[[124 136 115 120]
 [129 123 122 144]
 [151 102 126 137]
 [122 122 124 142]]
->
[124 123 126 142]

[[143 116 103]
 [125 131 134]]
->
[143 131]

[[102 132]
 [117 131]
 [127 132]
 [144 136]
 [133 120]]
->
[102 131]

[[119 131 117]
 [144 127 118]
 [123 128 145]
 [118 135 154]]
->
[119 127 145]

[[137 129 128 133]
 [129 126 132 144]
 [132 151 126 128]]
->
[137 126 126]

[[107 104 117 131 138]
 [101 110 121 124 142]
 [105 107 119 128 140]
 [110 103 115 134 136]]
->
[107 110 119 134]
---
[[118 114 129 139 139]
 [116 140 107 144 139]
 [129 130 134 130 149]
 [124 140 123 109 141]]
->
[[124 140 123 109 141]
 [118 114 129 139 139]
 [116 140 107 144 139]
 [129 130 134 130 149]]

[[121 142 138 108 119 134 117 157 105]
 [128 134 133 138 135 127 129 105 126]
 [128 134 131 138 135 126 128 104 127]
 [128 132 125 141 121 144 123 116 151]]
->
[[128 132 125 141 121 144 123 116 151]
 [121 142 138 108 119 134 117 157 105]
 [128 134 133 138 135 127 129 105 126]
 [128 134 131 138 135 126 128 104 127]]

[[124 130 133 126 123]
 [120 125 117 123 133]
 [131 114 113 117 116]
 [146 119 122 119 112]
 [120 156 121 154 131]
 [128 109 114 112 135]
 [139 130 132 130 118]
 [124 118 111 118 132]]
->
[[124 118 111 118 132]
 [124 130 133 126 123]
 [120 125 117 123 133]
 [131 114 113 117 116]
 [146 119 122 119 112]
 [120 156 121 154 131]
 [128 109 114 112 135]
 [139 130 132 130 118]]

[[132 105 127 108 123 144 122 131 130 131]
 [118 106 126 126 123 141 118 124 126 126]
 [126 138 129 125 130 133 137 133 130 121]
 [132 157 135 137 129 120 144 127 132 113]
 [133 109 127 108 125 143 124 132 131 132]]
->
[[133 109 127 108 125 143 124 132 131 132]
 [132 105 127 108 123 144 122 131 130 131]
 [118 106 126 126 123 141 118 124 126 126]
 [126 138 129 125 130 133 137 133 130 121]
 [132 157 135 137 129 120 144 127 132 113]]

[[134 109 123 127 131 122 121 119 129]
 [150 131 120 131 126 117 144 137 144]
 [117 137 131 130 115 131 120 116 112]
 [124 121 118 119 132 128 127 132 135]
 [135 123 134 131 141 113 143 146 124]
 [124 134 116 127 132 129 135 137 130]
 [122 127 118 120 124 141 118 120 140]
 [129 131 117 135 135 129 134 131 126]
 [122 143 118 131 124 130 135 132 124]]
->
[[122 143 118 131 124 130 135 132 124]
 [134 109 123 127 131 122 121 119 129]
 [150 131 120 131 126 117 144 137 144]
 [117 137 131 130 115 131 120 116 112]
 [124 121 118 119 132 128 127 132 135]
 [135 123 134 131 141 113 143 146 124]
 [124 134 116 127 132 129 135 137 130]
 [122 127 118 120 124 141 118 120 140]
 [129 131 117 135 135 129 134 131 126]]

[[132 131]
 [123 106]
 [133 127]]
->
[[133 127]
 [132 131]
 [123 106]]

[[104 130 146 134]
 [115 132 138 102]
 [115 125 154 137]
 [102 135 139 121]
 [123 101 139 119]
 [117 129 138 100]
 [109 136 139 110]
 [125 115 156 134]]
->
[[125 115 156 134]
 [104 130 146 134]
 [115 132 138 102]
 [115 125 154 137]
 [102 135 139 121]
 [123 101 139 119]
 [117 129 138 100]
 [109 136 139 110]]
---
[[121 114 112 123 124 135 126]
 [130 112 125 127 149 137 117]
 [123 114 114 128 129 138 135]
 [141 113 113 139 136 139 125]
 [151 118 137 135 142 138 125]
 [123 106 103 130 133 142 125]
 [157 129 137 141 120 127 138]
 [131 125 118 134 124 129 128]]
->
[[121 130 123 141 151 123 157 131]
 [114 112 114 113 118 106 129 125]
 [112 125 114 113 137 103 137 118]
 [123 127 128 139 135 130 141 134]
 [124 149 129 136 142 133 120 124]
 [135 137 138 139 138 142 127 129]
 [126 117 135 125 125 125 138 128]]

[[131 119 132 131 125 136 125 131]
 [121 139 131 127 125 125 135 136]
 [129 127 128 129 128 129 127 129]
 [129 121 129 122 132 126 131 129]
 [130 125 130 129 127 131 127 129]
 [139 114 142 117 130 135 106 117]
 [126 123 133 121 113 133 122 103]]
->
[[131 121 129 129 130 139 126]
 [119 139 127 121 125 114 123]
 [132 131 128 129 130 142 133]
 [131 127 129 122 129 117 121]
 [125 125 128 132 127 130 113]
 [136 125 129 126 131 135 133]
 [125 135 127 131 127 106 122]
 [131 136 129 129 129 117 103]]

[[118 132 148 138]
 [136 131 151 129]
 [110 121 112 129]
 [110 123 137 142]
 [127 111 121 145]
 [111 125 140 142]]
->
[[118 136 110 110 127 111]
 [132 131 121 123 111 125]
 [148 151 112 137 121 140]
 [138 129 129 142 145 142]]

[[136 127 129 152 120 119 126]
 [135 131 137 123 127 124 151]
 [135 131 125 140 122 118 150]
 [128 130 113 146 123 116 137]
 [134 127 156 121 126 143 132]
 [139 127 151 139 121 126 137]
 [121 128 110 132 132 117 123]]
->
[[136 135 135 128 134 139 121]
 [127 131 131 130 127 127 128]
 [129 137 125 113 156 151 110]
 [152 123 140 146 121 139 132]
 [120 127 122 123 126 121 132]
 [119 124 118 116 143 126 117]
 [126 151 150 137 132 137 123]]

[[106 115 134 111 112 114 128 109 138 123 125 121 126]
 [113 115 122 118 147 104 141 112 145 125 111 136 132]
 [148 135 108 138 145 129 133 146 127 136 110 124 131]
 [147 148 127 125 113 115 115 150 129 116 121 136 125]]
->
[[106 113 148 147]
 [115 115 135 148]
 [134 122 108 127]
 [111 118 138 125]
 [112 147 145 113]
 [114 104 129 115]
 [128 141 133 115]
 [109 112 146 150]
 [138 145 127 129]
 [123 125 136 116]
 [125 111 110 121]
 [121 136 124 136]
 [126 132 131 125]]

[[132 132 153 122]
 [132 139 101 125]
 [137 122 132 116]
 [116 138 143 144]
 [136 102 120 113]
 [117 116 156 140]]
->
[[132 132 137 116 136 117]
 [132 139 122 138 102 116]
 [153 101 132 143 120 156]
 [122 125 116 144 113 140]]

[[114 122 124 127 119 139 126 105 122 120 122 130 138 128]
 [155 144 137 145 149 126 123 122 120 128 132 118 124 134]]
->
[[114 155]
 [122 144]
 [124 137]
 [127 145]
 [119 149]
 [139 126]
 [126 123]
 [105 122]
 [122 120]
 [120 128]
 [122 132]
 [130 118]
 [138 124]
 [128 134]]

[[139 117 112 126 111 106 124 112 132 105 116 122 117]
 [130 135 122 119 125 133 124 133 120 128 117 128 126]
 [127 124 136 133 124 126 139 126 139 128 133 136 134]]
->
[[139 130 127]
 [117 135 124]
 [112 122 136]
 [126 119 133]
 [111 125 124]
 [106 133 126]
 [124 124 139]
 [112 133 126]
 [132 120 139]
 [105 128 128]
 [116 117 133]
 [122 128 136]
 [117 126 134]]
